Each row has a name. Each question is about the rows just above it.

169 92 150 151 168 83 81 145 79 51 115 126 102 82 90 104 78 121 89 122 : (99)
50 217 169 24 51 106 115 89 134 181 46 179 139 168 171 222 181 216 86
 110 : (121)
116 116 121 80 110 81 74 80 97 132 51 181 37 123 145 116 90 132 95 37 : (78)
145 105 115 124 139 111 102 180 117 131 98 168 59 128 144 101 95 114 128
 65 : (126)
145 105 115 124 139 111 102 87 117 131 98 168 59 128 144 101 95 114 128
 65 : (100)
The entry that follows 50: | 217
The entry that follows 82: | 90
What comes right after 97 in the named rows? | 132

136 108 121 120 125 119 117 135 168 137 142 152 108 152 149 108 181 134
 171 167 172 94 107 158 148 165 : (48)
123 128 80 127 147 151 137 115 126 158 108 113 112 132 193 112 184 130
 133 125 135 74 148 109 114 131 : (74)
98 140 132 107 57 143 128 127 94 100 137 96 74 140 104 120 128 149 141
 157 145 87 152 85 118 168 : (109)
124 129 158 132 206 127 126 155 139 147 112 122 206 137 113 94 118 151
 145 107 170 92 159 133 130 97 : (124)
What comes right after 134 in the named rows? | 171
Right after 139 comes | 147
The entry that follows 80: | 127
Where do 123 128 80 127 147 151 137 115 126 158 108 113 112 132 193 112 184 130
 133 125 135 74 148 109 114 131 appear? | (74)

90 106 103 73 75  (169)
154 115 117 66 127  (114)
87 49 48 63 102  (136)
87 49 48 63 32  (164)
154 115 117 152 127  (61)
69 142 140 73 93  (53)
153 149 146 62 102  (101)
The entry that follows 152: | 127
The entry that follows 62: | 102
Right after 90 comes | 106
Right after 153 comes | 149
The entry that follows 103: | 73

138 130 131 130 129 130 117 100 132 123 122 131 131 165 130 156 129 127
 121 70 85 109 127 136 131 152 130 129 129 130 121 126 84 : (28)
167 162 136 130 127 117 92 62 122 126 138 150 133 211 130 140 127 118
 109 16 65 123 130 144 140 173 136 129 119 116 127 123 84 : (144)
153 149 132 131 131 130 124 115 127 125 111 112 126 76 124 86 127 127
 126 129 144 149 120 129 133 157 135 131 137 129 123 129 131 : (168)
157 127 122 123 122 123 121 156 119 139 157 139 127 65 124 41 127 130
 137 245 244 188 131 122 119 75 110 123 129 143 120 132 210 : (42)
113 133 128 128 129 136 144 159 110 132 138 130 128 108 126 92 127 125
 122 107 127 144 131 138 131 151 139 129 129 135 123 126 81 : (125)
167 151 132 129 130 135 120 99 111 119 99 102 124 55 126 73 126 122 127
 136 156 162 135 151 138 174 141 132 139 130 146 129 146 : (163)
113 133 128 128 129 136 144 159 110 132 138 130 128 108 126 92 127 125
 122 107 127 144 128 119 133 150 127 128 117 123 126 129 190 : (6)
111 120 125 128 127 129 129 137 139 131 142 140 130 166 131 157 130 131
 130 125 116 114 124 134 122 106 128 125 120 125 123 127 129 : (40)
Right after 114 comes | 124
Where do 153 149 132 131 131 130 124 115 127 125 111 112 126 76 124 86 127 127
 126 129 144 149 120 129 133 157 135 131 137 129 123 129 131 appear? | (168)

197 196 116 117 162 -> (12)
197 116 140 107 115 -> (21)
113 135 146 175 162 -> (51)
42 135 146 175 112 -> (38)
Right after 117 comes | 162
The entry that follows 140: | 107
The entry that follows 196: | 116
Whose row is 197 196 116 117 162? | (12)
Whose row is 197 116 140 107 115? | (21)

33 100 192 69 182 33 160 76 64 160 : (102)
138 143 137 190 182 227 80 203 209 51 : (113)
133 102 158 208 122 160 197 77 80 195 : (115)
103 76 81 184 127 159 182 129 195 104 : (3)
66 204 194 168 215 216 77 123 53 32 : (13)
What comes right after 168 in the named rows? | 215
What comes right after 137 in the named rows? | 190
Right after 100 comes | 192
The entry that follows 64: | 160
What comes right after 194 in the named rows? | 168
What comes right after 192 in the named rows? | 69

